In the rows, 128 means zero.
The rows of R fall into a few groups, and each row is roughly a mix of its group's hidden directions; one row fits no group.
R:
[[113 119 141 152 119 126 186 132 120  96]
 [146 138 118 118 123  74 105  96 145 135]
 [ 93 145 136 152 118 149 174 138 105 119]
 [115  95  90 109 135 144 144 153 129  92]
 [106 158 123 128  93 135 140 180 129 131]
 [123 129 103 122 132 131 115  68 104 105]
 [164 135 131 156 125 113 113 136 105 176]
 [136 108 161  93 140  95 117 128 136 166]
 [104  89  94 141 128 152 119 111 112  97]
 [116 155  92 136 136 122  97 163 137  98]
 [ 90 107 107 176 122 140 131 111 117 111]
 [148 104 161  88 150 104 138 151 134 113]
 [156 113 133  79 141 145 126 114 129 166]
 [115 128 112 152 163 168 100 125 103 108]
 [143 182 109 134 143  96 110 136 146 125]
 [107 139 157 177 131 142 113 149 111 152]
 [136 126 142 143 145 187 140 146 105 110]
 [ 99 122 138 153 142 115 103 130 109 180]
 [127  97 144 135 134 147 101 139 183 119]
 [116 157 110 144 107 145 152 171 139 100]
 [148  76 119 106 116 151 138 109 128 102]
 [128  94 138 163 143 130 122  80 107 125]
 [154 123 133 170 108 114 151  92 108 113]
 [122 110 127 138 165 146  98 164 106 153]
 [124 103 175 147 102 107  99 111 133 127]
 [ 99 118 110 104 133  98 114  88 118 157]
 [ 97 159 106 125 138 140 129 177 142 145]
 [159 167 106 114 130 150 103 158 148 126]
 [130 126 127 103 150  87 124  78 126 110]
 [122 163 134  98 111  92  87 130 122 123]
 [ 87 162 131 158 154 147 129 126 101 127]
 [153  97 123  70 114 130 121 116 121 114]
 [106  83 152 109  99 140 135 130  96 137]
 [129 107 152 131 136 110 154  77  99 132]
 [107 134 161 174 121 111 101 124 120 154]
 [131 160 130  99 136  97 120 165 158 146]
 [133 160 121 117 113 136 148 179 149 104]
 [163 108 129 135 122  91 131  79 133 136]
 [127 140 113 173 134  89 146 107 136 156]
 [104 115 101 103 142 105  83 115 147 140]
 [114 154 101 116 144 130 168 131 137  85]
 [161 168 149 168 128 121 132 139 120 105]
 [147 147 115 123 116  74 138  90 126 121]
 [152 144 120 135 166 139  88 120 164 119]
 [117 176 149 169 133 136 121 147 106 125]
 [109 127 128  87 108  94 141 132 162 152]
 [140 151 112 171 142 125 125  85 106 113]
 [ 95 144 143  96 133 155  91 118 145 149]
 [141 163 151 112 120  89 136 103 104 106]
 [140 132  88 122 135 132 105 154 140  80]
 [ 90 119 122 116 152 153 143 175 116 138]
 [103 170  95 146 158 133 134 147 130 150]
 [113 114  99 167 128 137 110  93 108 101]
 [135 128 172 112 139 127 159 118 125 174]
 [124 116 110  74 132 123 122 160 160 124]
 [102 149 152 137 159 149 114 149 111 166]
 [150 181 111 109 126 118  95 119 124 108]
 [106 148 102 146 148 139 153  98 118  89]
 [ 91 105 101 113 153 158 132 158 120 116]
 [128 149 111 101 144  96 118  93 121 166]
 [133 127 148 129 126 119 110  89  72 134]
 [134  91 114 145 138 152 140 155 161 161]
 [130 176 107 161 134 112 150 153 144 137]
 [135 126 122  97 121 114  90 134  99 172]
 [102  75 118 146 130 141 131 145  99 147]
 [143 111 125 103 133 143  66 136 144 132]
 [128 112 155 177 136 110  87 121 121 135]
 [127 106 128 113  75 157 131 141 136  97]
 [134 107 118 153 160 120  81 120 150 149]
 [141 145 156 118 119 101  88  95 115 105]
 [143 124 145 119 141 101  83  85 114 128]
 [142 118 130 149 160 160  92 136 127 165]
 [162 106 103 128 151 161 140 135 110 161]
 [122  94 101 130 166 163 116 126 109 106]
 [145 113  86  97 163 155 140 117 138 127]
 [138 153 142  70 102 127 139 121 106 126]
 [142 138 142 172 118 129 125 173 152 150]
 [131 102  98 142 131 183 115 108 121 120]
 [122 101 150 145 110  90 101 105 131 160]
 [124 114 115  99 102 120 142 172 167 131]
 [120  88  96 126 125 144 112  90 127  97]
 [120 150 141 119 118 100 127 181 148 154]
 [134 165 108 155 115  86 109 113 141 109]
 [ 97 162 151 123 135 156 105 146 108  99]
 [129 172 121 169 145 133 127 155 116 155]
 [146 130 101 105 127  83 134  84 126 132]
 [106 156 138 153 124 143 151 166 151 100]
 [172 164 129 148 135 108 129 161 128 109]
 [121 153 115 183 115 111 125 106 110 108]
 [120 158  94 155 114  99 114 114 137  94]
 [145 112 144 178 133 150 113  99 102 126]
 [122 154 132 100 121  88  94  98 124 109]
 [135 116 161 144 107 141 112 103  91  94]
 [145 130 147 139  92 113 155 130  78 134]
 [118 164 129 116 127  76 131 133 154 154]
 [138 177 108 120 116 143 152 162 132 150]
 [131 142 103 122 124 148 122 135 141  65]
 [119  96 120  87 119 131 106 168 147 142]
 [151 109 128 134 156 136  80 139 155 153]
 [117 145 103 132 109 162 147 177 143 128]]

Here is one row of each group, with its name. Which group are the others in?
[132 115 116  85 105  85 132  97 125 121]	Q
[163 111 111 145 145  91 111  88 128 128]	D
[118 152  93 113 130 113 101  92 124  94]	F

[136  85 145 134 118 175 128 110 107 111]	F
[121 138 123  83 121  99  98 113 155 103]	Q
[147 163 134 179 147 121 135 115 103 119]	D
[138 174 141 151 114 104 114 146  98 149]	Q
[129 179 117 100 119 103 131 160 142 139]	F
[132 123 120  79 114 133 152 114  94  99]	Q
[119 104 174 126  82 116 126 132 126 105]	Q
[139 151  99 145 122 171 134 165 145 112]	F
[140 177 119 115 156 149 112 132 128  91]	Q
[138 108 124 141 129 169 147 174 125 154]	Q
[123 133 115 136 133 123 111  74  95 159]	F
